In the rows, 128 means zero.
The rows of T fall into several groups, which share some directions, and each row is roughly a mix of its group's hidden directions, except some rows that fit no group.
T (138 x 13):
[[117 129 155 116 168 127 117 105 103 126  76 136 176]
 [123 106 123  73 144 123 145 139 105 117  80  88 142]
 [177 164 141 112 131 148 131 135 142 147 173 114 169]
 [111  97 133 157  91 147 117 146  83 105 165 140 102]
 [105 135 117 115 163 170 120 101  92 100 135 158  92]
 [117 147 121 158 110 167 107 127 109 113 190 156 124]
 [131 151 124 143 104 129 103 106  90 103 157 182 156]
 [147 155 117 162  85 129 144 124 135 113 167 180 125]
 [159 113 133 109 126 115 150 108 159 149 155  88 179]
 [149 109  84 116  95  95 110 121 139 172  99 102 132]
 [155 110 143 109 129 104 129 135 148 158  86  77 159]
 [141 100 148 124 153 101 157 115 152 187 121 119 162]
 [156 159 157 164 127 120 147 179 127 117 167 144 113]
 [143 157 138 139 110  79  96 119 173 121 113 128 169]
 [ 91 110 174 131 178 141 148 103 121 118 162 118 127]
 [132 114 140 110 160  80 159 129 153 155  76 126 133]
 [ 88 173 144 130 120 105 114 125 123 149 171 170 143]
 [131 139 144 170  95  94 134 149 178 151 105 143 145]
 [128 110 110  93 154 107 125 120 168 140  99  78 158]
 [148 140  95 136 160 171 136 138 147 102 155  94  90]
 [ 96 118 145 110 181 166 103 112 109 121 103 103 106]
 [152  98 156 121 108 122 168 116 148 144 175 118 168]
 [131  93 109 103 109 142 125  61 128 138 115 111 163]
 [147 172 131 114 130 184 117 137  90 109 153 103 139]
 [ 88 110 133  98 158 124 118 174 103 110 144  85 130]
 [107 135 122 161 116 172 106 114 104 127 188 150 131]
 [146 132 124 125 150 112 142  99 182 178 126 123 165]
 [131 147 137 137 106 116  95 118  97 102 162 184 156]
 [115 155 148 159 112 139 135 147  96 112 158 183 102]
 [168 149 115 114  85 127 167 138 124  99  96 158 147]
 [134 143 111 104  84 140  77 130 132  78 138 108 116]
 [ 97 136 105 151 101 148 100 130 108  80 140 152  89]
 [109 109 160 106 143 139 100 102 105 165 164 119 169]
 [143 146 140 136 180 147 125 127 156  85  84 104 137]
 [132  76 151 104 117  68 130 136 149 146 106 120 132]
 [140 181 127 125 131 127 121 148 120  68 152 162 114]
 [101 146 147 132 127 119  96 102 107 108 106 184 164]
 [147 163 122 132 151 143 129 157 162  73 138 117  92]
 [134 101 133 112 183 144 118 155 157 133 144  81 104]
 [131 164 110 147 178 139 168 109 150 157  98 138 137]
 [115  86 128 131 105 118 150 117 145 186  95  97 128]
 [ 78 144 111  89 152 103  97 115 143 165 120 116 145]
 [144 148  97 138 139 158 130 148 153  94 169 113  80]
 [ 95  86 144 129 153 108 138  93 131 158 165  92 131]
 [129 137 138 140 114 122  85 114 103 103 165 180 159]
 [154 116 136 112 115  99 134 147 151 151  78  86 161]
 [143 137 144 107 164 120 138 176 165 105 127  94  94]
 [120  82 106 121 133 161 135 118 109  98  75 125  97]
 [ 79 162 101 102 150 113  83 111 126 155 111 127 132]
 [ 99 112 108 167  91 151 105 124 110 100 160 150  99]
 [113 197 129 153 127 114  94 141 113 130 146 163 118]
 [159 144 128 124  85 114 181 136 135 104 102 157 155]
 [115 163 119 153 112 151 129 142 119  91 151 187 106]
 [152 170 121  87 116 157  90 123 131 102 137  92 145]
 [129  92 144 115 157 116 137  74 139 167 104  95 135]
 [100 131 188 129 159 138 153 161 131  94 131 112 148]
 [ 97  89 128 145 110 132 111  83 124 171 101 138 158]
 [141 111 140 134  77 128 104 155 114 103 186 139 120]
 [107 119 108 122 129 143 171 112 133 166  74  96 112]
 [134  97  95 115  98  79 127 136 135 166 136  89 144]
 [139 111  93 131 117 163 113  83 102 100  81 123 119]
 [143  84 151  93  84  94 102 150 125 112 132 103 126]
 [124 105 135 123 161 117 147  94 149 185 105 109 161]
 [ 84 139 107  89 141 118  98  93 129 173 132 117 150]
 [160 136 109 125 115 128 159 166 148 124 166  94  83]
 [ 88 138 140 140 134 112 107 139 110 109 159 193 110]
 [149 176 160 163 149 161 121 132 113 123 136 155  92]
 [174 136  75 114  86 121 110 120 126 146  93 135 124]
 [159  73 111 119 130 164 152 114 120 113  99  92 118]
 [110 133 186 170 164 143 129 101 158 137 134 143 124]
 [112  71 129  94 115 131 152  83 142 136 124 119 162]
 [107 103 140 137 142 137  85  87 102 140 124 156 176]
 [136 154 142 164 104 150 133 133  88 114 162 174 104]
 [108 152 143 133 114 140 136 119  95 155 192 164 128]
 [154 122 136 154 143 146 150 185 117 101 119 124  80]
 [171 174 142 115 154 147 146 135 138 154 158 122 167]
 [111 160 137 129 106 114 106 114  96 102 132 192 150]
 [132 155 132 133  98 115 123 105  79 115 131 179 166]
 [159 114 137 129 124 129 159  52 139 151 111 135 136]
 [122 166 137 130 108 114 110 118  95  95 134 188 152]
 [143 134 137 114 112 174  98 114 108 136 175  93 160]
 [124  69 128  91 120 130 140  92 146 154 121  99 154]
 [123 162 155 148 154 182 102 132 120  97 135 155 105]
 [ 81  88 147 138 148 100 134 113 140 159 155  89 133]
 [104  95 102 113 151 112  88 119 124 170 123  85 111]
 [109 103 102  97 116 141 114  61 120 145 112 119 155]
 [128 124 172 173 136 118 148  87 168 155 142 143 137]
 [136 157  99 130  98 145 142 138 105  87 149 182 114]
 [132 124 168 142 134 141 116 111 160 151  69  91 140]
 [139 148 145 139 111 111  92 127 109  91 160 179 156]
 [ 99 134 144 117  86  94 121 118  96 147 121 181 149]
 [154 111 136 110 119  95 137 143 150 155  84  84 162]
 [145  76 112 121 140 165 150 135 115 109  91 101  96]
 [115 164 120 126 115 128  66 164 122 163 109 125 105]
 [160 127  80 128  70  95 131 127 140 153 111 137 136]
 [179 107 153 160 103 150 167 142 116 106 155 134 117]
 [145 108 139 116 152 102 165 158 176 111 122  95 154]
 [175 128  78 101  87 118 128 114 119 141  92 128 132]
 [126 137 103  96 156 169  86 136  89 108 118 119  99]
 [161 141 133 128  83 112 183 133 137 106 116 155 158]
 [132 101 127 122 130 174 135 136  85 165 151 116  82]
 [103 161 155 124 129  97 138 142 141 153 185 152 154]
 [157 112 117 106 121 122 120  88 151 159 132  81 171]
 [155 154 147 163 123 145 152 163 102 119 175 148 105]
 [ 99  88 127 156 140  85 156 124 143 148  98 161 108]
 [113 121 153 128 136 119  96  97  95 131 109 165 184]
 [112  96 124 134 136 135 126 144 189 146 120  90  87]
 [160 131 112  97 123 121 132 118 162 129  79  74 138]
 [137  85 102 123 129 165 123 112 107 112  76 110  96]
 [157 171 124 128 124 161 109 152 127 102  80 162 118]
 [128 149 138 113 164 129 125 170 169  89 129 114  86]
 [144 132 124 108 150  90 158 138 155 130  62 116 120]
 [122 162 132 134 102 117 112 111  92 100 136 188 154]
 [136 112 152 143 168 139  91  98 125 113 104 129 183]
 [ 92 104 121 129 110 132 115  86  91 171 118 156 157]
 [129  93 124 126 150 139 144 139 169 157 111  70 104]
 [143 117 114 145  82  77 136 148 154 158 153 113 152]
 [129  91 117 146 142 118 164 102 152 170  85 102 136]
 [ 79 115 180 138 177 138 141 126 128 115 155 116 128]
 [110 141 126 140 128 167 140 133  73 131 161 161  90]
 [121  78 145 100 129  81 123 113 150 158  98 108 144]
 [161 111 109 153 110 170 129 106  95  89  97 132 105]
 [102 120 156 135 147 124  91  97 122 121  87 158 174]
 [138 163 117 115 121 152 123 166 116  88  80 162 120]
 [147 124 128  94  81 138  86 140 120  90 138  88 126]
 [151 163 125  89 114 163  98 133 111  94 131  85 136]
 [127 154 125  78 149  95 111 122 157 114  75 118 130]
 [128 128 131 126 172 145 140 139 174 114  86  84 106]
 [110 166 116 111 169 119 138 128 125 107  65 136 108]
 [140  95 135 100 131 116 127 102 148 165 100  77 159]
 [125 154 129 136 129  79 103 134 174  99  89 132 156]
 [123 128 115 122 162 151 150 145 170 126 104  82  85]
 [154 120 128 147 101  82 124 149 159 164 162 106 155]
 [138 148 147 130 104 102  98 138 109  97 167 179 148]
 [129 137 131 102 110 138 111 158  87  73 105 106  98]
 [126 115 103 115 106  95 101 180 132 148 129  79 141]
 [157 167 135 110 103 141 110 167 113  83 163 133 120]
 [155 127 117 143 150 128 117 171 139 102  77 101  92]]
Each list below has four rows that fit no group; the rest each fit one group, if only roughly. Name those rows in the order they come.
  * k308: [155 139 135 115 161 135 120 172 149  94 176 113 101]
  * k138: [160 154 114 142  88 135 153 115 135 112  94 183 130]
  * k603: [157 128 116  93  94 127  91 112 168 123 133  84 150]
  * k359: [ 94 129 134 127  90 121 133 101 159 186 108 128 157]
  * k8: [160 141 146 140  94 121 136  99 132 148 183 135 169]
  * k476: [137 129 138 125 138  80 132 139 188 108 103 110 165]
  * k153: [ 87 135 120 141 148 150 113 130 109 103 183 156  93]
  * k98: [131 187 108 148 119 163 135 102 117 119 160 166 127]
  * k641: [100 167 168 118 169 149 127 131 142  96 159 132 156]
  * k652: [156 117 103 104  85  89 150 140 136 142  89 111 158]
  * k868: [110 156 133 164 109 118 126 108  83 120 126 187 123]

k359; k98; k641; k868
  * k341: [127 100  85  89 124 104 103 135 111 159 117  81 128]
  * k379: [118 150 102 134 123 151 104 113  93 110 182 172 124]
  * k393: [144 120 129  98 142 138 124  95 146 163 107  74 167]
  * k931: [160 105 130 108 122 139 153  95 137 152 162  89 171]
  * k197: [113 112 127 142  81 150  89 133 101  95 172 129 111]
  * k310: [141 137 143 141 122  80 108 113 165 138  90 125 177]
  * k879: [149 101 110 108 105 133 142 101 108 173  92 128 171]
  * k571: [ 98  99 142 113 168 122 107 140 117 140 163  72 129]
  * k823: [107  92 134 126 147  95 109 140 140 165 147  71 136]
  * k37: [117 138 131 141  52  96 138 117 123 145 123 162 135]
  * k200: [101 164 123 106 109  95  91 111 134 122 167 153 162]
  * k169: [122  90 118  94 109 141 117  77 123 172 132 105 151]
  * k777: [121 182 108 135 132 167 117 140 103  80 130 141 103]
  * k46: [149 139 125 120  85 105 174 163 136 149 151 113  92]
  * k41: [155  92 102 110 130 134 167 128 111 108  70 132 111]

k310; k879; k200; k41
  * k510: [122 141 157 142 159 129  95 105 143  91  85 145 166]
  * k142: [ 86 114 117 104 151 133  92  92 140 153  91  96 121]
  * k49: [109 104 157 116 157 133 120 120 139 148  77  73 136]
  * k391: [112 131 176 134 177 165 154  96 120 106 128 144 122]
  * k637: [102 150 106 138 126 162 146 130 114 109 172 170  89]
  * k567: [ 96  88 115 182 105 152 131 118 102 129 152 145 105]
  * k651: [ 98 107 102 157 133 150 151 123 103 110 160 157  80]
  * k389: [156 131 150 105 120  91 150 125 137 110  66 126 160]
  * k317: [118 102  84 121 121 110  91  99 131 175 103 107 109]
  * k300: [135 153 121 126 176 156 162 109 126 161  90 103 150]
  * k279: [ 88 146 125 136 150 153 140 157  89 115 133 165  85]
  * k478: [112 163 110 118 139 182 109 119  88  96 111 102 119]

k142; k637; k651; k389
  * k332: [161 120 105 100  89  96 153 154 132 132  96 104 160]
  * k861: [116  89 136 146 140 132 156 135 177 156 136  87  96]
  * k552: [165  75 130 135 124 166 152 143 113 121 113 103  91]
  * k218: [156  63 133 120 131 155 163 142 128 128 116  94 106]
  * k708: [ 98 116 107 144 112 148  90  99 109 137 173 171 129]
  * k275: [107  92 169 126 146 103 103 124 158 144  84 126 156]
  * k506: [165 147 110  93 125 177 106 115 115  99 131 100 157]
  * k711: [112 154 145 157 145 168 109 131 125  98 178 157 105]
  * k817: [155 146 152 131 123 101 149 134 159 143 181 116 173]
  * k399: [108 113 113 115 129 166 100 118  85 171 130 122  85]
  * k624: [134 181 105 129 120 143 135 145 118  86 165 150  92]
  * k106: [ 91  88 138 156 127  99 138 146 107 121 125 175  95]
  * k672: [109 136 105 144 126 146 129 127 123  81 162 155  71]
  * k55: [146 181 133 134 152 150 125 159 154  96 170 115 114]

k861; k506; k672; k55
  * k615: [108 110  99 122 133 175 116 107  81 127 102 133  87]
  * k412: [140 192 124  85 129 131  97 136 141  89 134 136 136]
  * k75: [112 137 105 141  97 138 101 130 131 115 188 166  97]
  * k253: [147 139 139 104 117 107 150 156 175 142 134  74 102]
  * k368: [131 109 135 124 103 106 172 135 147 169  83  91 122]
  * k705: [136 125 100 129 144 131 180 148 148 152 156  88  90]
  * k86: [116 158 160 147 105 128 136 124 112 134 183 179 134]
  * k800: [114 117 161 126 133  90 124 142 151 160  66 105 126]
  * k276: [167 119 151 168 100 149 144 156 144  93 164 138 117]
  * k62: [154 138 100  80 119 150 136 139  90  94  85 130 131]
  * k228: [133  77 154 124 115 100 135 134 145 180 114  95 146]

k253; k705; k800; k276
  * k986: [ 90 118 101 142  87 133 104 113 133 138 165 171 103]
  * k385: [124 144 130 148 112 117 129 172 107  88 153 172  91]
  * k739: [ 79 108 137 119 140 111 131 104 131 144 189 100 141]
  * k511: [113  83 117 139  92 127 137 106 132 194 131 114 132]
  * k717: [143 133 134 134  68 121 128 132  91  87 147 167 132]
  * k999: [ 98 131 153 146 173 159  80 134 123 129 164 119 107]
  * k118: [171 145 156 154 106 119 157 137 146 121 181 135 155]
  * k198: [126 110 133 137 139  81 167 159 132 121  83 152  97]
  * k608: [112 165 107 146 132 137  79 135  98 124  99 148  84]
  * k150: [145 106  74 117 106 106 105 102 129 175 110 109 117]
  * k484: [152 158 118 143  92 136 157 119 134 105 104 189 127]
  * k976: [ 95 163 111 127 105  87 127 154 120 125 109 181 145]
  * k818: [114  83 163 133 155 124 137 112 146 165 100  87 145]
  * k866: [124 167 124 115 175 151 124 152 148  80 126 124  93]
  * k766: [ 90 113 108 109 170 133 129 151 129 107  76 123  94]

k739; k717; k976; k818
  * k324: [134 115 135 110  83 150  98 100 109 145 177 116 161]
  * k477: [105 153 130 139 141 148 129  89 119 105  64 152 148]
  * k293: [130  89 159 113 162 117 121 142 163 147  89  88 138]
  * k325: [114 169 118 150 142 166 124 154 114 100 177 152 114]
  * k991: [154 115 117 110 127 139 140 162 144 155  81  75 113]
  * k436: [178 153 141  99 115 162 144 127 129 131 167 111 166]
  * k2: [124  91 131  90 165 128 123 129 101 139 144  67 132]
  * k176: [145 133 130 165 121 111 103 131 148 155 200 132 132]
  * k500: [139 115 104 114 143 144 172 144 135 157 135  72  94]
  * k666: [161 146 119 124 103 127 163  94 144 131  73 162 140]
  * k558: [150 125 108 112 160 107 117 152 163 133  85  77 131]
  * k749: [122  97 149 131 110 103 121 104  96 167 105 135 181]
  * k303: [127 107 125  83 167 134 116 132 101 135 142  66 130]
  * k855: [115 148 114 140 106 130 106 148 149  95 178 161  88]

k324; k325; k991; k436
  * k562: [161 132 110 118  83 113 190 139 143 133 113 148 147]
  * k741: [121  70 133 174 101 131 141 123 123 158 167 137 129]
  * k57: [124 115 139 116 146 118 149 162 181 137 108  85  90]
  * k290: [154 164 112 142 135 163 146 134 123  97 100 184 123]
  * k60: [168  90 134 139 102 170 165  98 102 113 140 127 136]
  * k880: [134 141  91 105 120  96  85  99 160 154  97 110 142]
  * k446: [116  98 135  95 168 126 106 130 111 143 141  65 136]
  * k784: [174 159 136 128 164 136 142 154 144  80 121  96 125]
  * k188: [ 94 126 140 142 109 120  89  96 113 126 121 185 160]
  * k746: [119 108 137 114 162 161  81 148 123 116 162 112  86]

k562; k290; k880; k746
  * k584: [176  89 157 127 100 132 165 127 139 139 159 109 153]
  * k216: [100 140 155 135 141 105 144 148 152 171 183 111 142]
  * k380: [146 172 102 126 138 148 145 153 139  83 152 121  84]
  * k346: [119  98 140 147 118  77 153 106 162 171 140 118 148]
  * k771: [110  81 123 105 152 122 150 153 154 107  79 108 114]
  * k100: [120 177 137 120 158 136 111 125 105  75 119 169 139]
  * k888: [115  95 169 123 131  98 125 128 151 158  76 111 153]
  * k84: [124 154 128 111 130 168 147 170  70 121 128 156 117]
  * k707: [138  99 157 116 154 115 138 150 168 144  87  82 127]
  * k376: [144 138 150 120 100 127 113  88  96 136 124 167 182]
  * k966: [146 162  87 130 123 156 142 139 115  97 176 130  93]
  * k789: [103 115 107 145 103 145 101  88  95 147 155 169 147]
  * k323: [131 100 117 123 149 146 124 158 126 113  68 104  83]
  * k426: [110 115 111 116  81 106 110 136 133 101 189 129 105]
  * k439: [104 170 146 126 122 117 133 120 122 158 191 156 148]

k216; k84; k376; k426
  * k582: [133 177 126 120  89  92 140 134 144 143 162 156 162]
  * k756: [148  94 109 144 121 145 150 102 146 167 105  75 143]
  * k610: [133 163 104 129 140 160 107 117  91  94 173 157 124]
  * k881: [132 167  91 136 131 162 124 114  97  96 169 158 115]
  * k254: [159 136 138  99 156 139 148 112 136 163 109  85 171]
  * k321: [115 198 113 137 123 122 103 138 121  97 132 170 121]
  * k686: [117 179  94 142 120 137  96 147 115 126 101 159  89]
  * k700: [153 132 163 140 101 107 184 115 158 123 116 140 165]
  * k414: [158 160 127 109 161 145 148 107 143 160 107  89 164]
  * k657: [109 149 167 160 130 133  89 149  89 109 143 156 100]
  * k285: [127 183 135 153 117  93  73 135 140 120 118 150 130]
  * k531: [118  83 158 142 148  91 164 129 129 175 112 139 141]

k582; k321; k686; k657
  * k107: [118 135 112 136 157 121 116 165 134  94  69 123  90]
  * k315: [144 147 114 149  85 167 131 134  88 108 137 132  80]
  * k770: [168 116 123 114 134 118 160 123 159 156  88  80 146]
  * k613: [171 120 105  82 127 141 152  99 153 134 131  97 163]
  * k960: [131 120 101 133 140 143  98 132 118 106  61 114  88]
  * k730: [101 111 118 144  86 123  87 140 121  91 161 151  98]
  * k162: [104 123 125 108 176 164 100 110  84 112 146 134 101]
  * k919: [165 155 150 162 118 126 162 152 125 105 177 147 137]
  * k395: [130 179 143 117 109  99 116 143 137 127 118 174 175]
  * k670: [159 139  86 128  67  95 135 158 136 132 121 143 138]
  * k248: [126 141 129 125  59  95 138 138 106 141 154 165 119]
  * k467: [153 129 142 101 162 132 154 112 133 171 110  85 164]
  * k839: [111 132 173 151 166 156 115 120 104  87 143 158 143]
  * k674: [123 157 127 148 159 121 125 188 129  97 105 135  89]

k315; k613; k395; k839
  * k96: [120 110 109  89 164 163 134 125 110 120 153 101  79]
  * k145: [132 176  99 128 151 162 129 132 115  79 152 143 101]
  * k829: [156 148 161 144 115 100 152 144 154 132 180 132 164]
  * k124: [116 154 123 139 184 148 166 111 113 161  93 117 134]
  * k569: [170 167 110 126  93 149 130 150 123  90 115 169 129]
  * k940: [112 104 129 102 176 148 100 122  94 129 164  92 115]
  * k333: [134 147 115 160 133 153 120 135 104  76  86 145  92]
  * k607: [149 106 135 104 148  90 156 126 147 121  64 111 131]
  * k716: [118 141 113 142 111 145  92 110  97 114 176 179 135]
  * k743: [159 153 132 134  87 148 119 160  95 102 117 176 129]
  * k262: [109 165 104 128 131 174 105 125  96  84 116 114 103]
  * k580: [106 107 128 121 132 130 123  89  80 170 102 142 168]
  * k527: [153 130 111 103 123 138 118 169 170  89 124 107  86]
  * k660: [122 153 133 150 104 127 106  91 104 102 114 178 167]
  * k508: [149 138  89 147  83 145 151 113  99 143 176 132 120]

k96; k607; k743; k527
  * k932: [129  79 147 117 101 103 138 132 153 154  76 118 151]
  * k493: [129 123 118  95 136  99 135 132 134 108  55 101 110]
  * k840: [122 164 123 125 184 145 179 116 152 137 106 112 117]
  * k753: [162 129 157 119 115 106 149 124 138 179 125 108 180]
  * k751: [126 106 115 133 154 140 113 160 124 110  69 111  82]
  * k443: [100  95 100  97 128 157 103  79 106 151 107 118 121]
  * k240: [151 120 105  71 134 141 123 133 102 119  80  93 135]
  * k160: [136  73 129 125 120 121 140 133 142 185 137  82 125]
  * k31: [138 131 150 138 141 148 191 161 159 145 116  98 107]
  * k820: [153 127 137 136  89  98 140 149 161 148  82 111 164]

k932; k840; k753; k31
  * k539: [110 116 126 153 127  77 179 146 130 119 107 168 113]
  * k654: [ 89 102 163 120 179 141 147 120 153 124 159 102 124]
  * k665: [123  94 151 136 142  97 135  97 160 175 130  92 150]
  * k767: [143 168  88 130 121 158 134 130 106 101 179 135 101]
  * k452: [106 121 158 167 131  94 111 144 161 161 172 119 139]
  * k843: [123 109 130 120 173 132 110 130 152 167 112  69 109]
  * k13: [135 147 114 130 128 133 126 169 174 102 160 117  75]
  * k974: [158  86 119 107 126 138 152  94 151 130 112  81 160]
  * k816: [107 113 141 113 158 105  86 138 142 141 146  65 128]
  * k381: [115  90 156 127 103  98 108 111 122 171 102 139 169]

k539; k654; k843; k816
